Some points:
np.array([-4, 22, 45, -52, 19, 10, 34, -13, -41, 0, -21, -9, -14, 30, 42, 29, -25, -33, -14, -52, 44, -5, 14, 23, 20, 1, -17, -25, 26, 27, -4, -8])
np.array([9, -13, 73, -14, -52, 75, 13, -48, -49, 1, 40, 41, -30, 24, -1, -36, -16, 17, 29, 40, -38, -40, -1, 8, 38, -22, 43, -21, -20, -6, -9, 24])
np.array([-35, 19, -21, 12, 40, 1, -13, 3, -37, 17, -62, -7, -19, 3, -12, -26, -47, 24, -19, -44, 40, -69, -9, -41, 12, 34, 38, 8, 28, -43, -3, 37])
np.array([21, 21, 43, -7, -42, -15, 0, 28, 28, -39, -71, -1, 38, -3, 11, -70, -18, 27, -19, 9, 38, 30, -45, -36, -42, -31, 0, -1, 9, 72, 61, 55])
np.array([-17, -19, -37, 33, -82, -16, 29, 21, -27, -48, 3, 18, -9, 30, 9, 42, 4, 59, -36, 48, 5, -60, 14, 19, -4, 75, -16, -32, -2, 46, 17, -22])
np.array([-4, 18, -9, -29, -19, 2, -49, 48, 18, 17, -3, -64, 12, 3, 5, 29, -59, 29, 9, 40, 40, -1, 11, 20, 37, -8, -51, 55, -32, -7, 0, 25])
np.array([55, -27, 0, 3, -13, -4, 11, 38, -39, -2, 16, 2, -2, -58, -64, -18, 22, 5, 50, -19, 1, 3, 8, -23, 9, 37, -3, -47, 3, 38, 4, -19])
np.array([26, -53, 35, 11, -19, -19, 20, -77, -23, 3, -20, -26, 45, -1, -3, 74, 18, -7, 7, -8, -14, -26, -24, -98, -9, 22, -13, 2, 3, -19, -43, 38])
np.array([-25, -29, -41, 65, 46, -22, 6, -3, 21, -2, 15, 59, 22, -12, 12, 6, -70, -19, -35, 54, -38, 33, 69, -33, 18, -56, 13, 43, 40, 46, -10, -7])
np.array([-29, 13, 16, 22, 36, 18, -32, 6, -5, 9, 3, 0, 29, 67, -85, 37, -30, 21, 28, 16, -14, 11, -48, 23, 15, -29, 11, 0, 37, -10, 4, -11])
np.array([-71, -8, -14, -13, -55, -49, 36, 8, 38, 39, -10, -28, -25, -2, -38, 32, 30, 10, 14, -14, 5, -29, -41, 18, 10, -50, 27, -11, 45, 13, 21, -20])
np.array([40, -16, -20, -82, 14, -7, -52, 16, 17, -19, -21, -26, 33, 12, 17, -23, -20, 4, -28, -43, -35, -27, 20, -23, -30, -1, -36, 7, 0, -46, -10, -40])
np.array([27, 36, 21, 33, 4, -15, -6, -1, 41, -48, 32, -25, -28, 17, -10, -23, 24, -55, 16, 51, 42, 1, -4, 20, 45, 33, -77, 4, -22, 16, -11, -5])
np.array([5, -35, 48, -33, 21, 9, 82, -48, 38, -11, -59, -32, 43, 10, -27, 11, -27, -18, 10, 39, -9, 1, 44, 27, -57, -5, 16, 65, -21, -11, -2, -34])
np.array([41, 27, 24, 13, 11, -47, 31, 9, 27, -20, 14, 51, -6, 6, 10, 16, -10, 18, 44, -45, -36, 25, -21, 30, 57, 39, -26, 24, 34, -45, 73, 44])
np.array([35, 61, -26, -28, -16, -61, 3, -13, -30, 30, 37, 25, 28, -80, 18, 8, -49, -71, -10, 13, -32, -58, -23, 64, -17, 15, 45, 17, -24, 61, 13, -12])
np.array([-21, 12, -47, -46, -4, 41, 51, -17, 36, -14, 12, -38, 8, -37, 31, 4, -1, 21, -4, -22, 8, 7, 20, -28, 43, 9, -9, 10, 36, 7, -60, 20])
np.array([-52, -15, 28, 46, 36, 28, 19, -11, 3, -24, 32, -33, 57, -53, 38, 39, 12, -17, -17, -59, 38, 18, -7, 33, 10, -13, 3, -29, -25, 13, 8, 5])
np.array([52, 59, 11, 37, -17, 33, 7, -2, -2, -6, 63, -32, -3, 20, -23, 36, 4, 21, -105, -20, -16, 51, -26, -24, -4, 14, 50, 7, 24, -8, 25, -58])
np.array([66, -70, -25, 26, -15, 20, -36, -52, 6, 47, 17, -31, -48, 13, 6, -37, -45, 41, -11, -12, 41, 24, -7, 61, 7, -6, 14, 1, -21, 14, 6, 22])
np.array([4, 62, -2, 16, -1, 2, 41, 64, -48, -2, 27, -42, -22, 32, -6, -17, -34, 20, 56, 4, -31, 19, 33, -38, -14, -56, 12, -17, -12, 20, -45, 9])
np.array([30, 36, 11, 9, -55, -31, -42, -19, 21, 0, -83, 20, -31, -24, -30, 12, 52, 11, 3, -24, -14, 32, 59, -1, 40, -40, 45, 10, -71, -14, -15, -64])
np.array([-33, -16, 22, -53, 12, -27, -74, -1, 13, -4, 33, -16, -11, 25, 33, 3, 21, -19, -45, 26, -25, 50, 48, -35, 52, 33, 37, -33, 53, 33, 37, 16])
np.array([-16, -31, -51, -14, 42, 24, 2, 37, -11, -49, -9, -29, 42, 43, 32, -4, 34, -12, 19, -11, -50, -22, -23, 61, -8, -3, 43, -14, -42, -14, -5, -7])
np.array([-25, 59, -37, 6, -66, 18, -45, -38, 14, 23, 58, 17, 52, 14, 11, 1, 16, -16, 73, 31, 27, 13, 37, -22, -47, 25, 28, -3, -15, -49, 25, 57])
np.array([-39, 10, -6, -4, -12, -73, -5, -45, -51, 14, 26, -24, 6, 18, -51, -54, 17, 18, -44, -22, -61, 36, -16, 15, -27, -16, -72, 10, -16, 7, -26, 45])
np.array([-43, -11, 31, 27, -17, 80, -28, 48, 37, 8, -15, 35, 16, -26, -62, -50, 6, -41, -24, -25, -39, -16, 18, 0, 36, 53, -5, 36, -23, 17, -34, 7])
np.array([-26, 0, 4, 37, 14, -27, 42, -9, 47, 12, 9, -29, -39, -7, 62, -32, -19, 17, 5, -29, -27, 19, -3, 0, -30, 72, 10, -12, -55, -19, -1, -21])
np.array([-4, -12, -16, -36, -25, 33, -9, 31, -6, 2, -27, 50, -38, -37, -8, 49, -32, -33, -4, 35, 11, 87, -101, -18, -32, -3, -14, 7, 2, -9, -45, 13])
np.array([-14, -10, -26, 0, 1, 23, -10, -35, 38, -78, 7, 40, -29, -27, 3, -8, -40, 35, 25, -37, -21, -64, -23, -41, -9, -48, -22, -13, 15, -21, 1, -43])
np.array([14, 23, 31, 13, 27, -30, -27, -9, 21, 15, -29, 16, 25, -24, 38, -27, 56, 76, 31, 40, 20, 20, -10, 50, -26, 31, 30, 1, 81, 3, -82, -19])
np.array([6, 26, -44, -21, 67, 5, -2, -16, -40, 25, -9, 42, 9, 7, -43, 12, 32, 54, -16, -4, -3, 6, 10, 11, -3, 41, 0, 25, -47, 17, 27, 39])
np.array([55, -23, 30, 21, 1, 55, 11, 37, -19, 42, 17, -6, 7, -57, 14, 18, 50, 42, -7, 29, -17, -45, 16, 7, -21, -43, -51, 35, 37, 5, 39, 21])
np.array([-7, 39, -13, -25, 13, 44, 43, -32, 13, 36, -7, 55, 16, 35, 17, 0, 14, 0, -29, -19, 49, 13, 24, -9, -23, -9, -70, -39, 9, -11, 9, -41])
np.array([10, 8, -41, -5, 26, 37, -5, -30, 15, 11, -53, 3, -48, 9, 61, 18, 43, -5, 21, 4, -41, 16, 16, 3, 17, -16, -26, 6, -20, 48, 22, 47])
np.array([-18, 25, -2, 32, 29, 11, -41, -37, -8, -74, -12, -27, -57, -13, -21, 21, 13, -55, -2, -6, 2, -38, 17, 28, -77, -9, -9, -26, 54, -16, -8, -7])
np.array([49, 4, -20, 7, 7, -18, 9, 27, 49, 18, 22, 20, 8, 43, 5, -15, 45, -58, -32, 3, 30, -73, -51, -35, 14, -37, 31, 7, -8, -8, -54, 5])
np.array([7, -34, 18, -29, 61, -23, -6, 30, 59, 5, 58, 17, -53, -23, -67, 26, 9, 21, 13, 27, 48, -14, 16, -20, -23, 11, 16, -57, -68, 18, 21, 2])
np.array([-12, -15, -10, -28, -15, 20, -6, -26, -22, 23, 22, -11, -7, 22, 2, -34, 38, -24, 78, -8, 20, 10, -49, -20, 2, 26, 7, 53, 43, 41, 41, -77])
np.array([-36, -13, 67, 36, 0, -32, -41, 43, -35, 59, -17, 12, -31, 20, 65, 24, -6, -4, 0, 9, -3, 4, -6, -40, -26, 6, -20, 52, -14, 17, 11, -19])
np.array([-2, -45, -12, -8, -28, -29, 28, 57, -13, -49, 11, 33, -41, 36, -8, -2, 21, -25, 1, -47, 37, 16, 41, 27, -52, -6, 38, 51, 21, -58, -22, 30])
np.array([47, -41, -24, 46, -24, 7, -1, 12, 7, 58, -39, -16, 44, 19, 0, 23, -49, -35, 15, -32, -17, 17, 22, 13, -6, 4, -34, -104, 28, -13, -2, 0])
np.array([-43, -12, 36, -44, 10, -15, -8, 0, 3, 1, 35, 43, 51, -14, 23, -32, -8, 14, -8, -4, 11, 1, -16, 39, 34, -51, -12, -27, -30, -30, -33, 6])
np.array([-30, 9, -3, -15, 13, -2, 34, 15, -21, 20, -21, -43, -36, -56, 0, -37, 18, -37, -25, 58, -23, 5, -13, 13, 35, -4, 2, -24, -2, -92, 41, 7])
np.array([4, -41, -49, 31, 27, -34, -13, 2, -82, -46, -23, -5, 36, -8, -6, -23, 10, -21, -12, 31, 45, 17, 8, -27, 34, -17, 21, -1, -34, -30, 19, -43])
There is one direction along which these points spread out most. Take the direction at right angles to it along which they spread out most. Go by this last direction. For each point below, how far along it does it lie, from 0 to 99? 50 is the average, and the first point above lies past it. One standard deviation of the points above along it is 16.
np.array([-52, -15, 28, 46, 36, 28, 19, -11, 3, -24, 32, -33, 57, -53, 38, 39, 12, -17, -17, -59, 38, 18, -7, 33, 10, -13, 3, -29, -25, 13, 8, 5]) -> 54
np.array([6, 26, -44, -21, 67, 5, -2, -16, -40, 25, -9, 42, 9, 7, -43, 12, 32, 54, -16, -4, -3, 6, 10, 11, -3, 41, 0, 25, -47, 17, 27, 39]) -> 43
np.array([21, 21, 43, -7, -42, -15, 0, 28, 28, -39, -71, -1, 38, -3, 11, -70, -18, 27, -19, 9, 38, 30, -45, -36, -42, -31, 0, -1, 9, 72, 61, 55]) -> 79
np.array([9, -13, 73, -14, -52, 75, 13, -48, -49, 1, 40, 41, -30, 24, -1, -36, -16, 17, 29, 40, -38, -40, -1, 8, 38, -22, 43, -21, -20, -6, -9, 24]) -> 39
np.array([-18, 25, -2, 32, 29, 11, -41, -37, -8, -74, -12, -27, -57, -13, -21, 21, 13, -55, -2, -6, 2, -38, 17, 28, -77, -9, -9, -26, 54, -16, -8, -7]) -> 36
np.array([40, -16, -20, -82, 14, -7, -52, 16, 17, -19, -21, -26, 33, 12, 17, -23, -20, 4, -28, -43, -35, -27, 20, -23, -30, -1, -36, 7, 0, -46, -10, -40]) -> 57
np.array([-29, 13, 16, 22, 36, 18, -32, 6, -5, 9, 3, 0, 29, 67, -85, 37, -30, 21, 28, 16, -14, 11, -48, 23, 15, -29, 11, 0, 37, -10, 4, -11]) -> 51
np.array([49, 4, -20, 7, 7, -18, 9, 27, 49, 18, 22, 20, 8, 43, 5, -15, 45, -58, -32, 3, 30, -73, -51, -35, 14, -37, 31, 7, -8, -8, -54, 5]) -> 31
np.array([-30, 9, -3, -15, 13, -2, 34, 15, -21, 20, -21, -43, -36, -56, 0, -37, 18, -37, -25, 58, -23, 5, -13, 13, 35, -4, 2, -24, -2, -92, 41, 7]) -> 37
np.array([-17, -19, -37, 33, -82, -16, 29, 21, -27, -48, 3, 18, -9, 30, 9, 42, 4, 59, -36, 48, 5, -60, 14, 19, -4, 75, -16, -32, -2, 46, 17, -22]) -> 35
np.array([26, -53, 35, 11, -19, -19, 20, -77, -23, 3, -20, -26, 45, -1, -3, 74, 18, -7, 7, -8, -14, -26, -24, -98, -9, 22, -13, 2, 3, -19, -43, 38]) -> 74
np.array([5, -35, 48, -33, 21, 9, 82, -48, 38, -11, -59, -32, 43, 10, -27, 11, -27, -18, 10, 39, -9, 1, 44, 27, -57, -5, 16, 65, -21, -11, -2, -34]) -> 61
